One vector is turned by the same rotation once a step. Each row is the vector after some number of steps, and that number follows the row.
The counts run from 0 to 423.
[-2.69, -0.19, +1.17, +0.64, +1.40, +1.44, +1.15, -2.57, +1.04, +1.47, -1.26, +3.83, +1.30, +0.73, +1.88, -1.94, +1.02, -0.50, -4.18, -1.55, -2.78, +1.80, -0.93, +3.04, -2.68, +0.67, +1.08, +0.76, -1.76, -1.73, -0.62, +2.09, -0.16, +1.68, +0.88, -0.96, -1.62, +2.04, -0.62, -0.99, +1.92, -0.68, +2.13, -0.25, -1.53, -0.15]	86
[-0.39, +0.10, +2.22, -0.72, +3.00, +0.92, +2.99, -0.15, -0.78, +1.90, +1.53, +1.87, +2.20, +3.28, +1.88, -1.54, +2.44, +2.00, -2.25, +0.25, -3.01, -0.13, -0.42, +3.10, +0.39, +1.05, -1.24, -0.11, -1.54, -1.40, -1.51, -0.72, +0.47, +0.63, +2.73, +1.70, -1.54, +1.68, +0.34, -1.27, +1.79, +2.02, +2.82, +1.12, -0.66, -3.09]	191
[-1.36, -0.90, +1.89, +0.17, +1.99, +1.50, +1.61, -1.82, -1.53, +0.63, +0.79, +0.36, +2.80, +2.91, +0.36, -1.53, +1.56, +0.25, -2.12, -0.89, -2.26, -0.76, -1.45, +1.84, +2.11, +1.15, -0.39, -1.20, -1.11, -1.54, -2.37, -0.04, +0.30, +0.29, +3.17, +1.83, -0.03, +3.32, +1.36, -0.82, +1.97, +1.50, +3.66, +0.67, +0.12, -3.30]	402
[-0.29, -0.44, +2.04, -0.46, +1.80, +2.09, +1.34, -3.01, -0.83, +0.63, -0.14, +0.46, +3.22, +2.24, +0.02, -1.36, +1.60, -1.22, -0.95, -0.53, -3.31, -0.17, +1.48, +0.14, +1.48, +1.94, -1.63, -0.56, -0.82, -1.41, -2.79, -0.57, -0.69, +1.15, +1.42, +1.51, +1.99, +4.33, -1.49, +0.20, +0.65, +2.95, +2.13, -0.64, +0.09, -4.08]	261
[-1.87, -2.39, +2.93, +2.05, +0.47, -0.12, -1.24, -3.39, -2.19, +1.22, -1.83, +1.49, +1.55, +1.28, +1.22, -1.89, -1.42, -2.01, -3.26, -1.75, -1.91, +1.40, +0.44, +3.86, +0.44, -0.41, -0.29, +0.31, -0.42, -0.13, -2.64, +0.46, -3.15, -0.43, +1.25, +0.41, -0.21, +1.92, +0.10, -1.07, -0.16, +0.16, +4.14, -0.97, +1.32, -1.30]	248
[+1.12, -1.19, +1.61, +0.33, +2.86, +2.77, +0.15, -1.93, +1.12, +1.40, -0.18, +2.02, +1.78, +2.47, -0.51, -2.17, +0.61, -2.70, -2.01, +2.64, +0.28, +1.27, +0.81, -1.19, +0.26, +0.86, -0.21, -0.23, -0.37, +1.17, -0.89, +0.38, -0.56, +3.05, +1.72, +0.30, +5.24, +3.20, -2.84, +0.93, +0.74, -0.61, +1.35, -1.13, +0.18, -1.41]	21
[+0.42, -0.63, +1.92, -0.71, +3.15, +1.00, +1.41, +0.58, +1.14, +1.41, +1.33, +0.93, +4.51, +3.72, +0.05, -3.00, -0.35, +0.06, -0.12, +1.16, -0.77, +2.41, -1.15, +2.59, +0.49, +1.07, +0.72, -0.24, -1.98, +0.80, -1.13, +0.79, -1.45, +3.77, +0.09, +1.35, +2.99, -1.86, -3.09, -0.16, -0.85, -0.06, +2.26, -0.22, -0.48, -1.17]	313
[-0.42, +0.21, -0.33, -0.58, +0.89, +1.32, +2.27, -0.53, +0.41, +1.66, -1.26, -0.48, +3.66, +1.05, +0.30, -0.35, -0.76, -1.70, -0.88, -1.08, -2.84, +3.67, +2.01, +1.42, +0.03, +2.17, -1.54, +0.32, -2.01, -2.73, -3.26, +0.35, -4.00, +1.02, -2.29, -1.39, +2.64, +1.73, -1.70, +1.46, -0.67, +0.75, +0.73, -0.55, -0.69, -1.13]	349
[+0.19, -0.19, +0.57, -0.65, +4.01, +1.29, +3.32, -0.20, +0.93, +1.47, -0.20, +0.26, +1.56, +1.05, +0.40, -2.80, +1.21, +0.21, -3.59, +1.52, -2.59, +0.28, -0.61, -0.70, +0.60, +1.80, -0.48, -0.78, -1.69, -2.55, -1.97, +0.96, -0.90, -0.30, +3.41, +0.97, +0.03, +4.82, +0.82, +0.67, +0.82, +1.42, +1.92, -1.17, +1.77, -2.52]	130
[+0.55, -0.68, +2.00, -0.63, +3.06, +0.99, +1.95, +0.10, +0.71, +1.66, +1.21, +0.50, +5.16, +4.05, +0.09, -2.80, -0.42, -0.14, +0.02, +0.43, -1.48, +2.57, -1.13, +3.04, -0.01, +1.40, +1.13, -0.18, -1.88, +0.28, -1.01, +0.47, -1.02, +3.15, +0.05, +1.36, +2.51, -0.94, -3.13, -0.66, -1.32, +0.87, +1.90, -0.27, +0.14, -1.81]	171
[-0.55, -0.24, -0.43, +0.14, +3.44, +0.69, +4.17, +0.85, -0.05, +2.92, +0.71, +0.34, +1.29, +2.23, +0.64, -1.19, +1.03, +0.64, -4.19, +1.52, -1.43, +1.73, -1.18, +3.08, +0.62, +0.69, -0.03, -0.25, -1.61, -3.12, -1.39, -0.28, -0.87, -1.06, +2.90, -0.23, -0.86, +2.63, +2.14, -1.02, +1.95, -0.05, +2.15, +1.08, +0.55, -1.82]	129
[+1.19, -0.35, +2.45, +0.89, +2.88, +1.79, +0.39, -1.20, -0.52, +1.23, -1.59, +1.45, +0.30, +1.60, +1.87, +0.48, +2.00, +0.15, -2.97, +1.40, -0.44, +1.31, +1.76, +0.72, +2.24, -1.26, -4.99, -0.54, -0.96, +0.67, -4.31, -1.32, -2.82, +1.07, +1.89, +0.92, +2.53, -0.41, -1.59, -0.60, +0.94, +0.38, +2.83, +0.16, -0.58, -2.37]	354
[-0.97, +0.04, +0.80, -1.14, +1.77, -0.55, +1.24, +1.34, +0.68, +1.64, -0.19, +1.52, +2.48, +0.70, +2.32, -2.74, -0.43, +2.49, -2.79, -0.86, -2.64, +2.91, -0.26, +2.70, +0.33, +0.48, -1.61, +0.23, -3.38, -2.01, -2.12, +2.55, -4.60, +1.91, -0.58, -0.46, -0.38, -1.60, +0.88, +0.64, +0.17, -1.26, +3.18, +0.21, -0.57, -0.09]	135
[-1.98, -1.15, +0.70, +1.09, -0.42, +1.47, -0.21, -2.39, -2.40, +0.91, -0.45, +0.40, +2.10, +1.60, +0.23, -0.12, +0.21, -1.66, -2.06, -1.83, -1.62, +0.94, +0.61, +2.37, +2.50, +1.47, -2.00, -0.62, -1.10, -1.96, -3.23, +0.18, -2.84, -0.26, +0.42, -0.38, +2.74, +3.53, +2.43, +0.62, +2.66, -0.63, +3.89, +1.29, -1.43, -1.83]	187
[+1.29, +0.85, +0.48, -0.11, +3.90, +2.34, +3.61, +0.47, +0.97, +2.89, +0.14, +1.30, +1.66, +3.20, +1.54, +0.51, +2.25, +0.59, -2.29, +1.78, -1.25, +2.46, +0.81, +2.74, -0.62, +0.38, -2.00, +0.02, -1.46, -1.11, -2.02, -1.84, +0.15, +1.73, +1.01, +0.23, +1.21, +0.02, -2.15, -1.24, +1.32, +1.27, +0.54, +1.47, -2.13, -1.96]	282
[-1.58, +0.12, +0.44, +0.10, +1.21, +1.82, +2.00, -2.66, +0.19, +0.37, -2.13, +0.53, +2.09, -0.08, +1.01, -0.37, +1.87, -0.88, -3.01, -1.80, -3.73, +1.02, +0.58, +0.33, +0.09, +1.92, -1.95, -0.28, -1.40, -3.46, -3.72, +0.50, -1.95, -0.29, +1.08, -0.21, -0.35, +4.29, +0.15, +0.41, +1.42, +1.71, +1.85, -0.63, -0.77, -2.55]	279
[+1.05, +0.32, +0.87, -0.37, +1.80, +2.19, +1.79, +0.37, +0.42, +3.11, +0.99, +3.65, +0.01, +2.11, +2.26, -0.64, +1.35, -0.42, -2.51, +2.59, -0.99, +1.93, +3.83, +2.05, -0.92, +0.71, -3.37, +1.35, -1.16, -1.15, -0.39, -1.02, -1.21, +2.19, -0.20, -1.17, +3.06, +1.50, -1.11, +0.75, +2.17, -0.89, +0.95, +1.74, -2.10, -0.83]	53
[+1.03, -1.02, +1.42, -0.29, +3.25, +1.00, +1.28, -0.42, +0.35, +0.63, -1.20, -0.75, +2.18, +0.94, -0.14, -2.48, +0.34, +0.21, -2.30, +1.59, -1.49, +0.62, +0.16, -1.51, +2.82, +0.79, -2.37, -1.26, -1.31, -0.97, -3.92, +0.78, -3.71, +0.46, +2.54, +1.53, +2.62, +2.49, -0.11, +0.99, -0.79, +0.89, +2.58, -1.68, +2.23, -3.05]	131
[-0.28, -0.23, +0.96, -1.22, +1.92, +1.10, +1.65, +1.36, +0.41, +2.34, +3.31, +3.48, +1.63, +3.04, +0.98, -3.27, +0.81, +1.05, -2.28, +1.69, -0.94, +0.67, +0.37, +2.35, -0.20, +1.73, -0.12, +0.09, -1.84, -1.17, +1.01, +1.33, -0.73, +2.61, +0.99, -0.21, +2.36, +2.00, +1.58, +1.17, +3.06, -1.98, +2.52, +1.94, -0.89, -0.63]	184
[+0.07, +0.47, -0.52, -0.94, +1.00, +2.09, +1.44, +0.38, +0.51, +2.20, +1.12, +1.76, +1.45, +1.87, +0.43, -0.39, +1.04, -1.00, -1.42, +1.10, -1.00, +2.02, +2.55, +0.59, +0.72, +2.03, -2.71, +0.17, -1.95, -2.35, -1.41, +0.23, -2.59, +1.97, -1.06, -1.13, +4.66, +2.87, +0.69, +2.23, +3.39, -1.77, +1.66, +1.75, -2.37, -0.52]	417
[+0.87, -0.96, +1.98, +0.43, +4.20, +0.45, +1.01, +0.82, +1.79, +2.64, +0.16, +2.45, +2.11, +3.13, +1.10, -3.12, -0.97, -0.14, -2.68, +2.83, +0.52, +2.88, -0.20, +2.23, -0.84, -0.31, +0.83, +0.24, -1.46, +1.47, -0.15, +1.09, -1.50, +3.11, +1.40, +0.40, +2.04, -1.62, -3.17, -0.67, -1.36, -1.42, +1.79, -0.77, +0.83, +0.01]	233
[-2.21, -1.96, +1.63, +0.57, +0.31, -0.23, -0.58, -1.66, -2.00, +0.91, -0.32, +0.58, +2.46, +1.21, +0.67, -3.12, -1.80, -0.60, -2.69, -1.63, -2.25, +0.98, -0.69, +2.38, +2.07, +1.04, +0.03, -0.49, -1.16, -1.54, -2.20, +2.25, -4.13, -0.18, +1.19, +0.05, +1.15, +2.63, +2.62, +0.65, +0.48, -1.10, +4.39, -0.50, +1.37, -0.83]	328
[-2.22, -1.43, +0.83, +1.11, -0.09, +1.42, +0.34, -2.70, -2.38, +0.90, -0.10, -0.10, +2.76, +2.09, -0.19, -0.28, -0.08, -2.16, -2.33, -1.62, -1.50, +0.97, +0.32, +2.24, +2.60, +1.35, -0.94, -0.78, -0.62, -2.00, -3.20, -0.25, -1.96, -0.55, +0.94, +0.01, +2.40, +3.94, +2.13, +0.32, +2.71, -0.37, +4.04, +1.00, -0.83, -2.09]	329
[-0.62, -0.28, +1.90, +0.44, +2.48, +3.23, +0.01, -2.73, +1.03, -0.38, -1.09, +1.97, +1.47, +1.28, +0.49, -0.24, +3.00, -0.32, -2.28, -0.20, -0.60, +0.22, -0.46, -1.05, +1.66, +0.50, -2.15, -1.22, -2.01, +0.30, -3.27, +0.98, +0.04, +3.05, +2.08, +1.24, +3.31, +1.14, -1.29, +0.03, +2.97, -0.04, +2.63, +0.36, -2.58, -1.73]	82
[-0.79, -1.11, +0.60, +0.60, -0.08, +1.78, -0.41, -0.73, -1.76, +1.95, +1.00, +1.33, +1.61, +2.74, +0.12, -0.46, -0.44, -1.87, -1.53, +0.20, +0.11, +1.90, +1.72, +2.48, +2.02, +0.77, -2.42, +0.02, -1.08, -0.65, -1.44, +0.36, -3.27, +1.45, -0.62, -0.86, +5.25, +1.57, +1.38, +1.20, +2.95, -2.62, +3.54, +1.81, -1.58, -0.40]	256
[-1.40, -2.27, +0.54, +1.80, +0.37, +1.11, -1.01, -2.15, -0.41, +1.19, -1.48, +0.51, +2.33, +1.37, -0.49, -1.28, -1.97, -3.21, -2.86, -0.52, +0.27, +3.00, +0.03, +1.79, +1.58, +0.24, +0.00, -0.49, -0.95, -0.02, -2.69, +1.43, -4.05, +1.04, -0.29, -1.15, +4.37, +1.38, -0.04, +0.78, +0.62, -2.55, +3.35, -0.44, +0.18, +0.00]	237
[-0.51, -2.37, +2.38, +2.35, +3.22, +0.63, +0.43, -2.04, -0.87, +1.13, -1.22, +0.62, +1.36, +2.54, +0.48, -1.99, -0.12, -0.84, -4.22, +0.88, -0.29, +0.95, -2.28, +2.35, +1.22, -1.54, +0.98, -0.88, -0.33, +0.76, -2.18, +0.11, -0.84, -0.27, +4.20, +1.38, -0.20, +0.84, -0.37, -1.99, +0.14, +0.01, +3.69, -1.18, +2.24, -1.58]	19
[-0.79, +0.28, +0.94, -0.31, +3.43, +1.47, +3.32, -1.39, +1.11, +1.25, -1.51, +1.32, +1.95, +0.88, +1.60, -1.60, +2.15, +0.82, -3.58, -0.26, -3.82, +1.11, -0.57, +1.19, -1.22, +0.96, -0.70, +0.00, -1.64, -2.38, -2.49, +0.41, -0.47, +0.41, +2.36, +0.54, -2.67, +2.73, -1.24, -0.64, +0.45, +2.59, +1.28, -1.24, +0.32, -2.83]	210
[-1.92, -0.76, +2.60, +0.45, +1.48, +2.16, -0.73, -2.97, +0.91, -0.17, -1.26, +4.24, +0.53, +0.38, +2.06, -1.97, +2.39, +0.30, -3.70, -1.24, -2.07, +0.06, -0.48, +0.49, -0.43, +0.26, -1.47, -0.33, -1.96, -0.04, -1.92, +2.31, -0.41, +2.56, +2.06, +0.35, +0.32, +1.30, -0.69, +0.35, +3.00, -1.03, +2.88, +0.03, -2.41, -1.21]	13
[-2.36, -0.88, -0.32, +0.48, +2.03, +1.23, +2.03, -0.86, +1.27, +2.07, +0.09, +2.49, +1.98, +1.32, +0.59, -2.54, -0.01, -1.09, -4.06, +0.00, -1.58, +2.24, -1.77, +2.67, -1.80, +1.69, +2.65, +0.23, -2.18, -2.14, +0.49, +2.52, -0.34, +1.57, +1.33, -1.69, +0.19, +2.93, +0.88, +0.23, +2.52, -2.20, +2.04, +0.01, -0.66, +0.66]	308
[+0.88, -0.54, +2.43, -0.10, +3.69, +0.02, +1.16, +0.27, +1.16, +1.41, -1.35, +2.67, +0.28, +0.77, +2.82, -3.33, +0.44, +2.20, -4.09, +1.37, -1.92, +1.72, +0.69, +0.73, -0.07, -1.03, -2.40, +0.10, -1.86, +0.30, -1.93, +1.35, -3.38, +1.33, +2.59, +0.87, -0.94, -0.81, -1.27, +0.00, -0.75, -0.07, +2.46, -1.37, +1.47, -1.24]	284
